One vector is turned by the same rotation once a tick. Each row is the vector after some number of ticks, and that number follows the row.
The counts run from 0 to 366.
[ 10  -5  -7  -3 -10   3   9  -7   0   0   4  -6   0   3 -13  14   8  -6
  -7 -12   8   1   3  13   1   3  27 -19   2  10 -16   0  -9 -13   6   5
  17   8 -26  14  19  -5  13   0  -3   9   6   0   4   0   5  11  -8   5
 -10   1 -23   1  15  14  -6   3   9] | 21
[ -5 -12  -1  10  -8 -11 -10  -4   7   5   9   1  -5  -7 -10  22   3   6
   1 -12   6  -3  17   2   5  -7  22 -24   8   7  -3  -8  -9   0  -3 -10
   7   6 -22   2  -2 -13  16  -9   2  14  -4  -1   7   8 -10  17  -5  17
   5   3 -21 -17  10   8  -4   0   0] | 350
[ -5   1  -1   6 -18  -4   1  13   4   0  17  -7  -1   1  -2 -11 -14  -4
 -12 -16 -16   7   7  18  -1  -8  16 -20   2  12   4 -13  -4   8  -3  -6
   6   3 -22  -5  -3  -6   4  -8  10   3 -18  17  -1  10  -7  -4   2  13
  -5  -8 -21 -18  15  12   8  14   2] | 196
[-10   5  -1   4 -15   3  -2   8 -11   4   2  -4 -13   4  -5   0   7 -15
   4  -4   2   4  23  12   2 -24   0 -27  12  -1  11 -12  -2   3   2  -3
  12   5 -18   5  -5  -3   0 -15   1  12   6  12   2  19 -23   3   4  12
   3  -1 -14 -22  15   9  11  -1  -4] | 273
[ -4  -4  10  -1 -21  -6   4   2  -2 -10  20  -5  -9   6  -3   8 -20   5
 -10 -12  -2   5   7  14   4 -18   1 -23   6   0  -3  -1  -3  -8   8  -1
   9   3 -23  13   1  -2   8 -13  13  -8 -17  22   8  14  -2   1  -5   2
   0  11  -5  -9   5   5  -6  19   0] | 61
[ -3   3  -1  19 -17   8  -5   8   2   5   6  -2   2 -11  -9   3   9  -2
   9  -1  -7   5  16   4   5 -19  -2 -14  10   6  20  -4  -3 -15  -1  -3
   2  -7  -1  -6   0   1   9 -18  -6  10   5   5   5  14 -16   4  11  16
  10  -8 -16 -34  20   9  10  11   7] | 306
[  8  -4 -18  -2 -17  14   7  10   2  10  17   8 -15  -6 -15   1   8 -13
  12  -7  -5   3  11   0  -1 -22  15 -10   6  10  12   0  -9  -5  -5  -6
   6   5 -25  12   7   8  -4 -18   3   3   9 -11   0   6  -7  -1  -6   6
  -6   1  -4 -12  25  14   7  -2   5] | 329
[  3 -17 -10  -7 -14 -10   4  13  14  -6  28   3   2   1 -16  20  -5   4
  -3  -1  -9  16  10   6   4  -3  19  -5   0   5   5  -4 -14   3   4 -21
  11  -9 -20  -3  12  -1   5  -7   8  -2  -9  -9 -10   5  -9  -3 -11  14
   4  -1  -6 -21  14  14   0   7   9] | 36
[ 10  -1  -5  10 -20  14   2 -10 -11  -4   8  -6 -12 -11  -4 -11   7  -7
   1 -26  13  -8   8   7  10  -3  18 -18  10  -4   2   3   4 -17  -3  18
   3  -2 -13  19  -1   3   2 -15  -3   9   4   2  18   6  11   7   1   2
 -10  20 -15  -6   6  15   2   4   1] | 200
[  2  -2 -11  -7 -19  14   7  14   2  12  20  12 -15  -7 -11 -10   6 -11
   4 -11  -3   8   5   3  -3 -22  12  -5   4  10   4  -3 -11  -7  -1  -6
   8   6 -24   4  11   9 -10 -13   4   6   6  -7  -4   9 -13  -7  -1   3
 -10  -2 -11 -13  24  11   5   6   2] | 330
[  2  -4  -1  11 -21  12  -1  -4  -7  -5   8  -8  -7 -13  -4 -19  11 -10
  -3 -26  19  -3  16   8  12   0  13 -18  13  -7   0  -2   2 -13   1  12
   5  -8  -3   3  -3   4   3 -13  -9  16   3   6  11  15   1   4  10   4
  -6  16 -25 -15   8  14   6  10  -4] | 121
[ 13  -5  -4   6   0   8  -7   1 -13  -6  10   5  -1   2  -6  -6  13  -6
  -9  -6  19   0  14   6  22  -5   6 -15   6 -10   0   5 -13  -1 -11   3
  13  -1 -19   1  22 -11 -12  -5  -3  12   2   4  16   2   2  -4   3  19
   3  21 -10 -18  17   9   2  13 -14] | 8
[ -1  -6  -1  -8 -21   2  13  11   8  -2  17   1   3  -2 -15  17   0   1
  -2   5  -8  14   6   6  -2 -15   0  -5  10   4   4   3 -13 -18  14 -13
  13  -4 -12  -4  15   2  11 -15  -5  -8  -4   4   1   8 -11  -4   4   2
   4 -11  -5 -25  21  -1   1  26   8] | 3
[  5  -8   6   8   0  -7   0  -2   0 -10   3 -10  14   0  -8  16  -1  -2
 -18  -3  14   1   9  13  17   6   8 -16   7  -2 -16  -3  -7 -14   0   0
  11  -1  -8  -2  26 -17  12   0 -10  10  -4   9  11   4  -3  11   1  15
   7   8 -23 -17  13   9 -10  16  -1] | 133
[ 15   1  -3   2 -17  23   9  -6  -9 -10   3 -10   4   1 -10  -7  13  -9
 -14  -2   8  17   5   7  12  -3   3 -11   6  -7   7   8  -5 -24  14   9
  15  -8 -10   6  21   6  -2  -9  -7   0   8   8   6   4   8 -10   1   3
  -8   7  -6 -13  17  10   8  22  10] | 234
[ -6   4   5   5 -30   7   3   7  -8   0   9   0 -10  -6  -7 -10   2 -14
  -1  -9  -2   0  12   9   4 -18  -3 -14  16  -7  13   1  -1 -10   2   8
   6   0 -13  -3  -7   2   7 -18  -6   0  -2  19  11  17  -9  -3  17   0
   3  -6 -11 -24  14   2  10  25  -3] | 354
[  1 -12   1  12 -11   6  -8 -11   2  -8   9 -11   7  -6  -5 -10   0  11
 -12 -26  17  15  16  10  17  -2  12 -17   6  -3  -5   2  -3 -21  10  -6
   7 -14   1  -1   7   3  -4  -4   4  11   3   4   2  16  -3  -1  -3  11
 -10  21 -20 -14   5  13   0  14   3] | 291
[  8  -7   2  -7 -16  -8  10  15   2  -9  23   7   0   6 -12  16  -8  -8
 -11   9  -6  -2   0   8   6  -9   6  -5   5   2   0  -1 -16  -3  -6   0
   8  -1 -28   0  27 -10   7 -13  -1 -11 -14   7   8  -3   2  -1   0   8
   9  -1  -2 -18  18   3  -8  23  -4] | 5
[  4  -6 -13  -6  -7   6   0  -4  -9   0   6  -2  -7   9 -11  13  17 -16
   0   0  14   9  21   9   8 -18  10 -24   3  -2   2  -5  -6   2   5  -5
  21   2 -23  14  11  -4  -2  -8   1  12  14  -2  -2   9 -14   3 -12  14
   0  11 -10 -11  16  16   1  -7   2] | 192
[ -4  -3   0  -8 -14   6  10  17   9   3  19   0  -4  -6  -8 -10  -8  -9
 -12 -19  -1   3   0  17  -3  -9  15  -5   8  12 -18  -9 -13  -8   2  -4
  10   8 -23  -7  19   2  -6  -5   2   4  -5   5   4   9 -12  -6   9   4
  -9  -1 -27  -9  24   6  -1  17  -1] | 332
[  5  -9   0   8  -5  10  -1  11   0  -4  18   1   2  -7  -3 -23   2  -5
 -11 -18  18   5   7  11  17  -4   3  -5  11  -6  -8  -1 -12 -10  -7  -2
   7  -3  -5  -8  19  -3 -16  -4  -3  11   2   3  10  12  -4  -8  12  12
  -2  20 -22 -16  19   9   0  18 -11] | 210
[ -1  -4   0   8   3   1   0  -4   2   5  -1  -3   3  -1  -9  20   6   3
  -8  -7   6   4   6  10   1  -7  21 -26   4  13 -14  -1 -12 -13   5  -3
  14  11 -23   7  24 -13  13  -1  -5  11   6   3   8   1  -6  14  -5  13
  -1  -1 -27  -8  18   7  -8   6   8] | 101
[ -6 -14  -2  -4 -30   4   3   0  12   4  15   4 -10 -12 -16   6   6   7
   5 -12   4  10  17  -3  -2 -11  13  -9  11   0   6   0  -5 -15  19 -14
   8  -7 -13  -1 -11  11  11 -14  -2   2  -2  -1  -3  19 -13   0   2   2
  -3  -7 -11 -22   4   5   5  16   9] | 171
[ -1   3   8  10 -23   0   1   6  -2  -2   8  -8   1  -2   1 -10 -10  -3
 -13 -15 -14   4   3  16   2  -6  17 -21   6   8   6  -5  -3  -6   2   7
   3   4 -22  -4  -5  -2  11  -9   4  -2 -19  22   6  10   5  -5  10   7
  -3  -9 -15 -19  12   8  11  26   5] | 276
[  0 -12  -7 -13 -27   7  10  14   9   8  22   5 -14  -9 -15  -3   3  -3
   2 -13  -1   9   8   1  -6 -14  14  -2  11   6  -1   0 -11 -10  13 -13
  10  -1 -20   0   2  16   1 -14   3   1   2  -7  -4  13 -10  -4   3  -4
  -8  -8 -15 -17  15   7   3  14   7] | 251
[ 10  -5  -7  24  -7  10  -1  -1  -3  -6   9 -12   8 -13  -7  -2   7  -6
   2  -8   5   7  20   8  17  -7   4 -18   7   1  14   2   0 -19  -9   5
  -2 -14   9   2  15  -4   0 -15  -6  12   7  -6   8   5  -1   2  -2  17
   5  17 -13 -26  13  21   2   3   6] | 337
[  7   4 -15   6  -7  11  -2  -3  -2   5  -3  -4   2   1 -11  -1  27  -8
  -8  -2   2  13  15   4   7  -1  25 -17   1   5  10  -4  -9   3   2  -4
  18  -4 -21  -5   8  -4   2  -2  -5  15   7  -2  -7   6  -3  -3  -7  19
  -3  -7 -17 -19  22  15  16   6  11] | 146
[ -2  -6  -3   7  -2  -8  -7   8  -1  -2  18   2  -4   8  -6  18 -10   4
  -4  -1 -10   6  10  11   6 -17  12 -25  -1   9   6  -7 -13  10  -8 -14
  10   7 -29   4  11 -15   4  -8  12   4 -11   6  -2   7  -8   4 -15  22
   7   3  -7 -16  13  11  -3   4  -1] | 318
[  1 -15  -3   0 -25  -9  11  -6   5 -14  20 -13  -3  -2 -12  28  -9   1
   1  -6   1   5  16   7   4  -6  11 -20   3  -1   6   0   2 -11  11  -7
   6 -16  -9  16  -3   0  19 -17   1  -2  -7  -1  -2  10  -6   9 -10   4
   1   7  -4 -15   2  17 -10   3  13] | 294
[ -1 -17   3 -12 -27 -10  13   7   6  -9  31   5 -13  -2 -13  19 -17   3
  -1 -10   2   0   7   8   2 -16   0 -10   8  -3  -5   3 -12  -9   6  -7
   7  -6 -17   9  12   1   9 -15   3  -5 -11   4   7   9  -7   2  -5  -1
   3  12   1 -12   6   6 -11  17  -3] | 342
[  3  -1   4 -11 -17   7   7  13   1   2  14   9  -2   0 -12  -3   2  -4
 -11  -8   3   5  -3   7   4  -7   9  -3  15   0 -11   4 -20 -12  11  -3
  16  11 -26  -4  21  -1   3  -8  -4  -3  -3  13  11   7   1  -7  11  -1
  -4  -6 -16 -14  23  -6  -2  32  -2] | 51
[ 10 -11  -5  18 -14  -4  -6  -9  -6 -13  14 -10   2  -7  -6   6   3  -4
  -2 -12  11  -7  21   8  19   6  18 -21   4  -8   8  -1   0  -1 -12   8
   0 -14  -6   6  -1 -10   8 -12  -3  13  -7  -2  12   5   8   9  -4  16
   6  20 -12 -19   1  22   0   3  -3] | 167
[  2 -11   3   2 -16 -11   6  15   4 -11  21 -12   9   2  -3  -7 -16  -9
 -20 -13   3   7   9  21  11   6  10 -11   4   0  -9 -13  -6   0   1  -5
  11  -6 -11 -11  13  -6  -3  -1   3   2 -17  15   2   8  -7  -2   3  11
  -1   7 -18 -17  10  12   1  16  -6] | 164
